50 stands for zero in the data rows.
Some points, each followed by its number:
[57. 56. 45. 53. 47. 50. 55. 50. 53. 51. 55. 45.] 0
[59. 59. 45. 57. 46. 49. 55. 49. 51. 52. 54. 43.] 1
[75. 7. 0. 84. 86. 35. 41. 0. 50. 99. 28. 99.] 2
[0. 0. 99. 0. 42. 27. 0. 79. 99. 2. 48. 99.] 3
[50. 52. 54. 49. 58. 59. 41. 53. 37. 48. 43. 52.] 4
[54. 56. 53. 47. 51. 54. 50. 55. 46. 46. 50. 47.] 5
[59. 62. 45. 59. 44. 46. 56. 47. 50. 52. 54. 42.] 6
[57. 57. 47. 57. 48. 50. 53. 47. 48. 52. 52. 45.] 7
[46. 52. 54. 50. 66. 66. 32. 53. 18. 46. 33. 55.] 8
[54. 56. 48. 49. 48. 51. 54. 52. 52. 51. 54. 46.] 9
[54. 56. 51. 46. 48. 51. 53. 54. 51. 47. 54. 45.] 10
[46. 51. 54. 52. 63. 65. 37. 51. 25. 47. 36. 54.] 11
[55. 58. 53. 50. 51. 53. 49. 53. 41. 47. 49. 45.] 12
[56. 57. 46. 53. 46. 50. 54. 50. 53. 51. 55. 44.] 13
[58. 60. 51. 51. 47. 50. 53. 52. 46. 47. 52. 44.] 14
[53. 45. 31. 67. 49. 52. 51. 42. 51. 65. 51. 57.] 15
[58. 65. 53. 58. 34. 33. 62. 53. 58. 46. 64. 32.] 16
[46. 57. 72. 28. 57. 57. 42. 71. 34. 25. 44. 48.] 17
[59. 15. 0. 93. 76. 49. 49. 0. 44. 99. 31. 98.] 18
[65. 62. 41. 69. 47. 42. 55. 44. 42. 56. 52. 42.] 19
[54. 55. 49. 49. 49. 53. 51. 53. 50. 49. 52. 46.] 20
[54. 60. 55. 47. 43. 45. 54. 58. 51. 42. 53. 42.] 21
New points follow, each followed by the numbers of its five nearest points above by angle, seen from the average point of the numbered points, nearest first.
[52. 58. 55. 44. 46. 49. 55. 57. 54. 43. 55. 42.] -> 10 21 20 9 5
[53. 55. 47. 54. 53. 55. 49. 49. 45. 53. 48. 49.] -> 12 7 14 20 5
[0. 0. 99. 0. 50. 38. 44. 75. 87. 3. 45. 69.] -> 3 17 21 10 5
[52. 55. 54. 44. 50. 54. 49. 57. 47. 43. 50. 46.] -> 5 17 10 20 12
[57. 62. 51. 53. 40. 41. 59. 53. 56. 48. 59. 38.] -> 16 13 0 1 9
[58. 62. 46. 58. 40. 41. 58. 51. 55. 51. 58. 39.] -> 16 6 1 13 0
[48. 42. 28. 74. 52. 55. 49. 39. 47. 68. 47. 60.] -> 15 18 2 19 7
[50. 56. 61. 39. 53. 56. 46. 61. 43. 38. 49. 46.] -> 17 5 12 10 4
[53. 57. 60. 47. 52. 56. 46. 59. 34. 40. 44. 48.] -> 17 12 5 4 8
[4. 14. 99. 0. 45. 34. 59. 75. 89. 0. 51. 53.] -> 3 17 21 10 5
[40. 50. 79. 11. 58. 59. 41. 76. 40. 19. 42. 50.] -> 17 5 4 3 12
[57. 58. 45. 55. 48. 50. 54. 50. 50. 53. 52. 45.] -> 1 7 6 13 0
[56. 58. 48. 51. 45. 47. 56. 52. 55. 49. 56. 42.] -> 13 0 9 16 1
[51. 56. 56. 40. 46. 49. 54. 59. 55. 41. 55. 42.] -> 10 21 20 5 9
[57. 57. 46. 56. 48. 52. 53. 50. 49. 52. 53. 46.] -> 1 7 13 0 6
[54. 56. 52. 49. 42. 43. 59. 52. 59. 47. 58. 40.] -> 16 9 13 0 21
[46. 48. 57. 35. 47. 50. 55. 58. 61. 40. 54. 46.] -> 10 21 20 5 9
[42. 50. 74. 22. 42. 43. 59. 69. 63. 19. 52. 40.] -> 21 10 17 5 3
[52. 52. 38. 63. 51. 54. 50. 45. 48. 58. 50. 50.] -> 15 19 18 7 1
[61. 60. 43. 63. 49. 49. 55. 45. 43. 54. 48. 45.] -> 19 7 6 1 0
[60. 60. 42. 61. 48. 49. 54. 46. 46. 54. 50. 45.] -> 19 7 6 1 0
[57. 57. 46. 55. 47. 50. 53. 49. 50. 51. 53. 44.] -> 1 13 7 6 0
[54. 53. 39. 69. 57. 56. 45. 42. 36. 57. 42. 54.] -> 18 15 2 19 11
[0. 0. 99. 0. 48. 37. 51. 73. 92. 0. 48. 59.] -> 3 17 21 10 5
[54. 55. 47. 51. 51. 52. 52. 52. 51. 52. 53. 46.] -> 9 20 13 0 10
